(in the rows, 128 means zero)
One turn moves every row onto another: examples first, then more rows asked:
guf: [148,151,121,147,101,107,116,88,153,102,118,148,102,126,143,139,160,122,172,114,149,113,120,133,142,128,136,132,117,111,108,139,131,136,102,121,125,132]
Todat: [147,149,121,148,101,105,117,96,156,101,121,152,102,125,142,140,163,114,175,116,145,106,120,129,143,131,142,127,109,106,114,141,129,132,103,118,123,129]
sulab: [144,138,109,130,89,112,121,96,146,93,119,141,122,125,145,133,165,116,158,124,138,116,118,131,160,124,130,149,110,112,106,151,116,138,107,116,124,121]
vak: [145,141,117,141,102,99,122,106,151,90,123,150,104,127,133,134,169,105,169,113,153,113,123,130,150,130,140,133,104,104,109,140,121,122,113,112,123,123]
vozur: [111,127,115,150,134,168,115,158,108,110,112,126,134,127,129,114,125,153,144,123,130,151,115,137,135,133,159,106,153,121,113,92,111,112,121,143,133,150]
Vinev: [92,129,115,141,135,161,116,161,122,104,112,125,134,125,120,109,113,161,154,118,126,158,113,145,138,127,163,115,143,122,102,105,128,120,124,135,119,154]
Megon: [110,123,114,147,134,169,114,164,110,105,114,128,137,126,128,111,127,150,142,123,128,151,117,137,139,134,163,105,148,119,117,98,107,115,121,141,130,146]
Pata: [142,145,121,142,101,106,121,102,156,93,125,154,107,125,141,135,163,111,176,120,143,104,121,126,145,137,149,127,103,108,115,146,123,133,104,113,121,126]
rozu: [107,116,104,134,147,161,110,160,119,108,109,135,139,126,127,108,117,157,149,128,139,163,116,143,139,131,162,117,159,118,108,117,117,123,124,130,132,145]
detim: [101,114,107,137,152,155,111,170,120,102,116,145,136,123,123,107,118,152,160,128,136,153,116,141,140,140,171,103,145,115,115,114,116,119,125,128,127,144]
Roba: [140,135,110,128,91,110,119,102,147,86,122,145,120,125,139,129,166,112,163,128,136,111,118,131,159,128,137,143,100,110,109,154,116,135,109,114,120,119]
sima: [147,149,118,142,96,102,115,88,147,98,124,143,108,126,141,138,160,125,167,116,143,109,117,136,150,123,131,138,111,109,107,139,131,128,104,119,121,132]
kupig: [111,125,114,146,134,170,115,160,110,107,111,127,137,127,129,113,124,151,142,123,129,152,116,138,139,134,160,107,152,120,113,96,107,113,120,143,133,147]
Ler: [150,143,116,135,91,113,124,91,151,101,110,143,113,128,148,134,165,116,157,117,147,119,117,131,146,128,134,146,126,114,108,148,119,146,104,118,126,125]
Ponol: [150,144,116,137,97,104,121,94,148,100,114,141,107,128,137,137,167,113,158,110,154,122,124,131,146,122,131,144,120,109,101,141,122,129,108,115,128,123]
padid: [92,126,114,142,135,161,118,165,122,100,113,127,134,125,119,106,114,160,155,123,125,153,113,144,140,132,166,111,139,121,105,105,127,119,126,131,119,154]
Fub: [146,149,119,146,97,102,115,93,149,96,128,146,109,124,138,136,161,119,171,118,141,104,121,136,152,128,137,131,103,106,108,140,131,123,104,118,118,131]
nef: [112,126,108,145,152,153,108,153,119,115,112,137,130,123,126,112,112,163,155,122,142,160,116,147,133,129,159,110,164,115,104,105,125,117,119,133,131,153]
Rusug: [91,126,114,140,134,160,117,163,120,102,111,126,137,127,120,107,113,159,152,119,126,157,113,143,139,130,162,114,142,120,103,104,125,121,124,132,119,154]
nel: [107,122,113,147,158,149,106,163,120,108,118,142,127,123,122,111,114,157,163,124,138,150,121,142,134,134,168,100,146,111,110,105,126,110,122,132,128,152]
koz: [103,120,109,144,155,151,107,170,121,105,120,146,133,123,121,109,116,152,162,128,138,150,118,141,136,138,171,100,141,112,111,109,121,112,123,130,125,145]
muni: [93,130,117,143,137,159,115,163,120,103,112,127,133,125,118,107,111,161,155,119,126,152,114,145,137,129,163,113,144,120,102,103,128,118,126,134,117,156]
Bikem: [144,135,111,132,98,107,125,108,149,89,120,145,112,127,135,132,170,103,161,116,151,119,121,131,152,133,139,143,106,108,107,148,113,129,113,110,126,117]
siliv: [147,146,118,144,101,98,121,101,152,97,122,146,104,128,133,137,166,108,168,107,152,114,124,129,146,126,136,134,110,105,107,137,125,123,110,114,125,127]
tetu: [140,139,113,134,94,106,117,104,148,85,126,147,117,124,139,132,166,111,169,126,136,106,117,131,160,130,140,137,95,106,113,150,118,132,111,115,121,121]
bazo: [109,123,113,147,135,167,115,167,109,105,113,132,136,123,126,110,127,149,144,125,129,147,116,135,138,138,166,103,145,118,116,99,108,111,123,141,129,147]
Tofo: [147,147,114,139,92,104,120,86,146,100,121,139,111,125,143,138,162,125,162,117,142,117,116,136,152,121,126,145,117,112,102,141,128,132,103,120,123,132]
Tubak: [93,128,115,140,136,161,118,163,119,103,111,125,134,125,119,109,112,160,153,119,126,155,113,144,140,126,162,116,142,121,102,104,127,120,124,132,121,156]
dum: [144,136,113,130,93,116,121,105,153,92,116,149,117,127,143,131,168,107,162,124,144,111,118,125,153,135,144,139,111,113,115,155,113,143,108,115,125,120]
Tubi: [111,128,119,151,136,167,112,159,109,110,112,130,134,126,127,115,123,154,148,120,130,149,117,141,132,133,162,101,150,117,114,91,114,111,120,144,133,151]
Dag: [93,128,116,142,137,158,115,162,120,103,112,127,133,127,119,107,113,159,156,120,126,152,113,145,140,129,163,111,140,119,102,103,127,118,125,131,120,155]
Mupad: [91,128,115,140,137,160,114,166,120,99,113,126,133,126,117,107,114,159,156,119,127,152,113,142,138,130,165,112,140,119,102,107,127,120,125,132,120,155]
Sota: [110,128,117,151,139,167,114,165,110,106,116,132,132,124,125,113,124,152,151,122,128,146,116,138,135,137,165,99,142,118,115,95,112,106,123,143,130,150]
lepi: [108,126,118,150,137,167,116,166,108,103,115,131,133,127,127,110,127,149,149,124,127,145,117,137,137,139,166,99,143,117,116,96,108,110,122,141,130,147]
Zumi: [112,128,120,154,136,165,114,163,111,108,116,132,131,126,124,116,123,155,149,122,129,146,118,137,133,133,161,101,145,117,116,93,114,108,121,144,131,153]
nisap: [147,139,114,129,93,117,123,97,153,94,112,144,115,128,148,132,167,111,158,123,144,117,117,127,150,130,139,144,119,116,112,154,114,149,104,117,128,121]
vub: [151,150,118,140,95,110,118,87,153,105,113,145,106,128,148,139,162,118,165,112,148,118,119,133,142,126,134,142,125,112,105,142,124,139,100,119,127,129]
pufug: [108,125,111,147,154,151,107,156,121,113,114,140,125,123,123,114,113,162,162,122,141,156,119,145,134,130,163,101,156,115,107,104,129,111,119,133,129,153]
saf: [147,141,111,134,91,108,120,91,145,98,119,136,117,126,144,134,163,122,156,119,139,118,116,135,156,120,128,149,116,113,103,148,120,136,105,118,125,127]
Ruzur: [143,137,114,137,100,103,124,108,151,86,122,149,109,126,133,133,171,102,166,117,152,112,120,129,152,132,141,138,102,105,109,144,116,126,112,111,124,119]
Nima: [149,145,119,142,100,98,121,94,149,97,119,143,103,126,137,141,167,111,165,108,155,116,122,132,145,125,132,139,116,106,103,137,126,124,107,115,127,127]
mumon: [141,142,116,142,98,102,117,101,146,87,129,147,110,126,136,135,164,113,173,123,138,104,121,132,154,129,141,132,96,105,111,145,124,127,109,114,119,126]
Letu: [149,140,113,133,97,105,124,99,149,96,114,142,108,129,138,133,171,109,155,112,153,124,122,131,150,123,131,147,121,112,103,143,117,134,109,114,130,120]
kez: [109,120,106,138,147,157,108,154,119,114,110,135,137,125,128,111,115,161,149,126,140,161,113,145,138,128,156,116,164,118,105,111,121,123,120,132,132,149]
dopup: [107,113,102,133,150,160,111,168,119,105,111,138,142,126,127,105,118,154,153,129,137,157,117,142,141,135,166,110,151,120,110,115,113,124,125,128,131,144]
Vota: [146,137,112,131,94,108,126,105,149,92,114,142,115,128,137,133,170,107,157,116,153,122,121,129,154,127,134,149,114,109,104,148,112,133,112,112,129,119]
rud: [92,124,115,139,134,162,119,165,120,101,110,126,137,125,119,106,114,160,155,121,126,153,112,143,139,131,164,113,141,121,102,106,124,120,125,133,120,153]
Mavir: [140,139,117,135,98,113,120,107,156,90,122,152,114,126,142,132,169,105,169,124,141,109,120,126,149,135,150,133,102,108,117,150,115,138,108,113,122,120]

Ruzur moves to Letu
dopup moves to nef
Now find these:
vub moves to Pata
sulab moves to sima

One turn moves every row onto another: examples first, then more rows asked:
fab: [107,122,137,116,111,124,136,122,129,128,126,142,134,156,140,131,116,130,137,123,158,146,122,130,149,111,137,139,120,132,140,143,91,132,113,132,91,129,119,128,153,120,136,173,143,130,125,114,133,118,120,116,127]
fomu: [163,102,154,136,123,100,134,119,128,123,131,123,123,118,133,145,122,136,145,119,128,102,126,136,111,142,121,124,135,109,156,127,148,135,154,110,122,138,149,118,112,129,136,109,120,137,127,126,111,124,135,104,120]
kibem: [112,130,135,143,89,106,130,160,159,131,126,127,106,125,134,140,156,129,126,139,121,114,151,142,138,143,139,139,127,119,128,99,124,113,133,129,135,111,117,132,109,135,137,141,138,137,133,103,123,101,155,120,126]
Vofe: [143,120,108,140,110,169,134,134,132,112,146,130,123,131,136,124,124,159,132,129,117,123,134,114,125,121,123,127,114,116,122,111,117,144,153,104,136,118,139,145,110,141,131,138,129,119,108,120,140,107,155,109,139]
mur: [120,131,164,151,94,99,130,134,143,138,143,135,94,132,124,131,141,114,112,124,138,146,141,102,136,125,140,137,137,131,146,103,93,132,118,130,150,108,133,140,102,105,125,142,120,146,133,119,137,142,130,124,119]
mub: [116,105,138,111,129,118,117,114,134,125,110,130,125,137,116,143,126,99,126,109,122,99,100,130,120,127,129,121,111,111,115,130,103,129,139,115,107,101,106,127,121,110,135,160,136,110,156,124,143,132,126,121,139]
zode: [110,143,129,139,115,141,138,151,129,132,132,146,164,109,144,126,142,120,112,137,126,130,105,111,101,135,136,134,138,92,122,108,125,135,108,138,140,120,130,133,129,118,137,129,136,106,106,142,138,134,127,139,122]
ludub: [119,114,143,134,71,109,146,132,119,148,137,129,123,127,104,132,132,147,120,130,124,128,135,111,119,119,176,133,136,139,131,127,114,135,122,130,125,107,130,128,91,133,129,133,137,125,139,127,146,102,152,125,134]
Zote: [111,128,151,105,112,120,122,130,114,129,118,133,106,148,125,146,132,105,124,104,136,118,145,113,114,121,124,133,136,156,119,120,121,125,97,117,105,119,136,116,123,110,125,114,116,111,151,159,154,114,152,120,139]
Vom: [123,113,95,122,116,148,132,142,148,159,131,134,134,131,137,145,139,116,143,126,101,124,135,136,137,135,110,99,135,141,157,121,112,149,120,145,118,148,152,144,138,120,116,133,109,123,117,113,135,133,150,136,127]
Karon: [129,145,123,111,134,129,122,135,125,143,160,96,127,120,115,155,127,133,130,141,118,116,125,124,134,117,131,91,127,159,131,141,134,139,124,127,132,142,125,133,120,115,104,130,114,129,138,134,122,129,130,110,157]
rugo: [136,141,147,129,130,118,128,138,120,141,134,126,144,118,125,129,136,144,118,156,124,163,124,101,120,114,132,137,119,88,110,125,115,124,144,141,145,132,134,123,136,122,163,120,123,111,116,94,128,135,140,116,136]
Vema: [125,117,160,115,108,119,124,125,128,124,137,132,95,157,146,125,120,104,126,122,141,136,164,123,127,126,100,137,123,132,102,136,112,138,131,139,109,134,144,134,123,135,147,153,107,147,152,136,135,131,148,117,128]
Delep: [133,89,118,162,119,133,124,147,99,133,132,144,154,136,119,140,119,115,115,140,142,111,139,100,120,138,126,142,145,139,153,114,116,107,137,129,116,128,141,122,106,123,144,119,142,113,130,121,132,141,96,127,138]
Vupim: [129,127,127,135,118,129,92,115,143,134,139,128,143,162,121,129,128,146,123,111,164,124,143,144,117,143,119,133,115,108,132,121,101,137,112,106,114,115,124,132,128,105,117,132,115,115,126,107,152,117,123,101,151]
Vapu: [154,117,137,117,144,139,114,80,116,165,128,125,130,128,123,110,142,145,112,129,114,129,142,134,118,125,122,131,136,148,111,144,116,135,123,132,129,117,118,142,154,139,114,124,123,122,140,136,116,147,120,130,119]
Niriv: [135,132,126,122,126,141,119,107,120,145,129,128,136,123,136,118,143,137,112,126,119,112,143,145,129,133,114,144,143,142,136,130,139,143,108,130,112,119,130,130,172,143,121,127,137,93,134,135,99,122,117,137,115]
Vif: [146,120,133,133,142,114,106,102,111,152,115,122,128,120,131,133,134,125,95,130,112,122,136,124,141,128,114,130,131,128,128,124,116,126,115,132,133,122,130,137,186,132,134,136,137,118,131,135,97,150,125,127,119]
nuv: [143,93,144,142,138,116,147,141,116,132,110,146,127,116,125,131,123,114,142,125,134,123,116,125,103,132,144,139,128,160,153,122,121,137,126,136,131,166,134,97,121,132,117,134,128,129,135,118,128,138,134,153,123]
Vos: [128,151,141,135,123,141,129,148,144,105,131,106,111,142,157,141,120,124,149,131,102,150,134,119,133,100,136,142,101,124,144,107,108,111,100,128,134,129,139,152,130,118,124,139,129,122,125,121,127,120,123,128,118]
Nem: [146,118,135,140,140,104,122,146,127,133,113,136,109,127,159,134,122,150,159,131,148,118,143,125,136,131,145,138,135,138,144,111,127,142,115,148,128,145,136,139,127,115,109,113,116,156,122,152,130,136,106,117,143]
torig: [123,141,127,152,126,147,141,130,131,142,125,103,112,119,112,123,120,114,127,109,128,133,98,112,125,106,155,99,116,126,123,122,89,137,121,119,134,117,148,109,103,116,126,131,135,120,129,135,127,144,151,128,114]
Gutos: [123,154,148,105,125,144,143,126,143,137,119,118,141,122,157,136,138,150,132,163,120,154,99,120,123,126,124,143,156,117,111,128,117,134,127,135,131,104,132,131,105,122,128,122,121,123,132,128,138,136,124,117,114]
mazug: [137,108,139,132,128,106,118,131,119,134,117,110,152,143,109,131,133,132,153,150,141,134,144,128,128,122,121,123,122,130,152,116,131,85,149,143,121,125,136,122,106,153,151,129,119,134,130,124,124,135,102,100,124]
Vobin: [119,118,131,138,122,126,124,151,127,144,112,131,129,122,127,133,140,121,177,131,154,124,134,115,133,146,116,125,156,151,132,121,112,123,132,123,122,105,137,130,104,125,135,128,131,119,139,134,125,152,80,118,110]
Rafez: [123,124,128,140,106,130,109,133,124,149,122,138,127,150,123,132,124,105,126,112,159,117,144,116,128,151,116,130,131,125,120,132,114,107,116,130,116,137,143,121,141,128,130,128,127,140,143,129,121,103,194,120,145]
Movo: [130,127,128,119,140,122,132,139,113,120,145,131,130,129,118,157,111,116,108,104,102,140,155,128,121,123,120,107,119,132,136,137,110,135,157,146,134,141,149,145,125,92,119,146,120,122,120,129,106,122,128,129,102]

fomu moves to Nem
mazug moves to Vobin
Now find these:
kibem moves to mur
Vema moves to Zote
Vos moves to torig
fab moves to mub
Karon moves to Vom
Niriv moves to Vif
Gutos moves to zode

